In the rows, 128 means zero.
Each path is a new rotation, seen through one point. The rows after it are directions, each followed by how far the rotation turns it, in deg/step (0 if it stays put).
Each turn is a multiple of 5 degrees from 10 to 175, or 0.
Each row of a path follows its step; steps can be skipped.
path 1
step 0: [126 117 105 138 126 114 121 130 133 132 138 119 124 126 131 114 128 114
 141 128 140 126 132 130 128 126 129 135 132 146 136 114 120 129 123 135
 120 129 139 131 129 144 130 129 131 131 136 141 126 137 130 134 134 120
 122 126 127 144 128 117 121]
step 1: [129 125 136 141 119 124 128 120 123 121 133 130 122 112 127 129 124 129
 140 126 143 121 131 130 129 129 135 132 137 144 135 137 118 126 124 125
 132 126 134 138 124 133 110 120 128 146 143 133 117 142 129 128 117 125
 134 130 123 148 144 130 129]
step 2: [131 127 117 144 131 118 131 121 128 118 136 129 128 129 135 134 130 122
 128 141 142 115 127 132 138 135 126 119 128 137 134 121 126 116 122 134
 149 144 144 118 123 127 129 122 132 133 127 131 123 136 130 126 114 123
 115 119 118 128 144 123 137]
step 3: [125 128 120 135 133 114 141 120 118 126 121 121 131 134 135 105 131 118
 132 131 147 128 125 136 124 127 121 126 126 143 127 117 125 135 125 127
 135 120 133 123 115 141 142 129 127 142 140 139 116 133 137 125 118 120
 128 131 132 132 134 118 122]
step 4: [127 120 137 134 126 118 141 126 122 132 126 134 127 121 132 127 134 123
 126 119 127 113 125 142 117 125 131 133 134 143 145 127 111 138 121 133
 132 128 145 124 122 136 114 130 127 139 136 125 127 142 136 141 121 121
 130 111 127 134 131 115 130]
step 5: [132 135 132 128 139 121 130 108 129 124 129 123 137 123 127 130 133 118
 120 129 141 123 127 136 134 135 134 112 140 135 129 122 114 121 141 137
 141 121 137 120 129 131 121 133 136 127 127 139 118 143 124 131 116 132
 121 116 115 143 131 125 131]
step 6: [122 129 130 129 132 123 133 117 113 132 117 112 133 133 141 119 136 127
 125 133 148 107 123 131 124 143 137 121 126 145 136 111 132 113 131 120
 133 131 126 122 120 138 128 125 140 137 134 130 136 130 129 131 121 126
 137 126 128 127 126 124 123]
step 7: [139 130 137 137 127 120 155 120 121 131 125 120 125 122 127 119 135 117
 125 121 137 133 128 126 108 124 130 116 122 144 145 124 131 129 125 140
 126 126 127 113 119 132 114 129 130 127 132 129 131 129 131 129 121 116
 131 117 125 129 123 126 142]
step 8: [134 121 126 135 134 122 114 118 121 136 126 120 127 126 129 130 132 123
 118 123 132 129 133 131 106 137 127 121 129 143 125 127 119 133 136 129
 135 126 139 124 125 136 119 142 137 128 126 150 136 144 119 130 123 119
 121 114 112 127 117 127 127]
step 9: [133 138 122 137 119 123 125 113 115 134 124 110 123 127 124 124 127 126
 125 129 142 107 141 135 132 132 126 125 131 146 134 128 129 113 133 127
 130 112 130 131 132 141 119 128 127 117 137 130 131 127 127 140 124 121
 140 123 117 132 118 138 126]
step 10: [136 128 139 140 122 122 145 119 116 129 117 120 129 122 122 140 115 121
 122 130 141 125 125 122 120 139 125 121 124 142 146 126 133 128 119 115
 139 125 122 121 130 134 122 113 121 128 120 135 139 139 128 127 118 121
 121 127 119 123 126 138 137]
Directions:
[127 127 130 126 129 132 127 128 123 126 126 131 124 132 130 129 127 131
 131 128 130 127 126 132 124 131 124 125 127 127 128 129 127 127 128 127
 126 129 129 132 128 125 129 130 130 129 132 128 127 130 128 127 129 128
 130 129 127 130 127 130 125] => 145
path 2
step 0: [122 120 117 126 132 118 135 135 131 128 122 128 133 125 122 122 133 146
 128 131 127 131 129 119 124 106 137 117 117 147 125 122 133 142 120 119
 125 122 126 127 121 132 127 125 130 118 107 126 125 141 124 122 127 122
 131 121 121 128 122 130 117]
step 1: [134 129 118 128 106 124 139 131 124 136 127 131 134 126 120 133 132 130
 118 119 126 125 131 115 130 143 136 112 129 127 138 123 132 128 133 129
 125 144 125 149 132 130 136 117 123 125 129 112 134 118 127 127 125 123
 134 131 119 142 124 124 122]
step 2: [126 127 137 126 112 144 137 133 138 116 143 129 119 132 130 130 117 123
 122 126 133 131 126 117 120 129 119 123 124 109 132 125 128 125 123 129
 125 124 111 118 127 140 126 125 132 114 122 126 126 129 138 123 139 134
 129 130 137 145 137 131 135]
step 3: [124 132 119 133 147 136 112 136 130 134 119 125 120 143 121 121 132 140
 143 142 129 127 127 136 120 126 137 115 131 119 129 139 135 135 122 124
 120 136 114 127 137 123 123 128 127 110 122 131 129 127 130 129 135 132
 128 118 128 130 137 123 128]
step 4: [134 120 129 121 136 144 129 114 122 132 116 127 118 118 138 133 126 144
 133 127 112 130 136 130 114 134 136 128 133 124 124 127 129 119 135 131
 129 140 128 121 135 135 126 124 131 129 134 117 130 122 114 129 119 113
 137 130 126 137 114 127 115]
step 5: [130 113 137 115 116 136 134 138 121 125 129 134 129 123 145 134 127 125
 129 132 115 125 118 121 139 124 125 134 118 113 116 139 138 121 127 124
 122 125 123 130 120 126 132 124 127 126 144 134 107 125 127 134 125 129
 126 118 117 127 136 136 127]
step 6: [109 131 128 137 132 139 125 123 134 130 124 127 125 128 140 138 126 127
 137 129 134 124 133 135 132 135 126 135 130 132 145 130 146 135 124 135
 133 133 126 132 130 123 131 137 113 135 133 126 120 114 126 118 132 133
 123 119 126 115 148 126 144]
step 7: [129 118 136 150 133 123 118 110 128 133 121 124 131 115 128 123 137 127
 139 128 116 133 139 122 131 125 131 136 121 122 130 121 131 122 132 128
 134 128 119 120 140 130 121 139 140 139 131 130 134 137 132 122 130 122
 115 123 147 122 123 136 126]
step 8: [133 104 111 114 130 119 122 133 119 132 124 137 136 125 126 120 129 127
 130 128 130 127 102 127 132 128 134 133 126 123 120 124 136 131 130 124
 141 115 131 132 126 136 116 122 124 136 131 134 134 122 122 123 119 125
 119 135 131 116 126 134 127]
step 9: [113 135 123 121 125 133 143 121 139 128 126 141 142 123 122 120 131 108
 122 124 135 129 127 133 133 133 124 133 124 139 125 129 124 117 131 125
 129 144 138 124 132 132 129 116 123 135 127 126 133 124 127 126 119 116
 134 127 122 121 144 133 146]
step 10: [131 135 146 134 121 131 126 120 124 126 146 144 115 137 116 118 142 115
 123 124 126 131 130 136 130 132 132 121 118 132 130 114 131 122 134 120
 127 120 124 123 129 128 140 135 131 129 118 129 128 140 126 126 132 137
 120 124 135 110 131 120 125]
Directions:
[128 127 130 129 125 129 126 131 127 133 125 130 127 129 127 128 126 130
 127 128 130 131 123 127 130 127 129 128 126 130 125 126 127 133 127 126
 126 123 129 128 132 126 127 127 126 123 129 130 126 127 127 130 129 131
 128 127 128 125 127 128 128] => 140
[129 124 127 129 127 131 131 127 129 128 124 130 129 126 128 126 131 126
 129 129 125 125 127 126 126 130 126 127 122 124 131 129 131 129 127 128
 128 126 127 126 131 126 129 127 126 126 125 125 132 130 123 126 127 129
 128 126 127 126 131 126 129] => 0
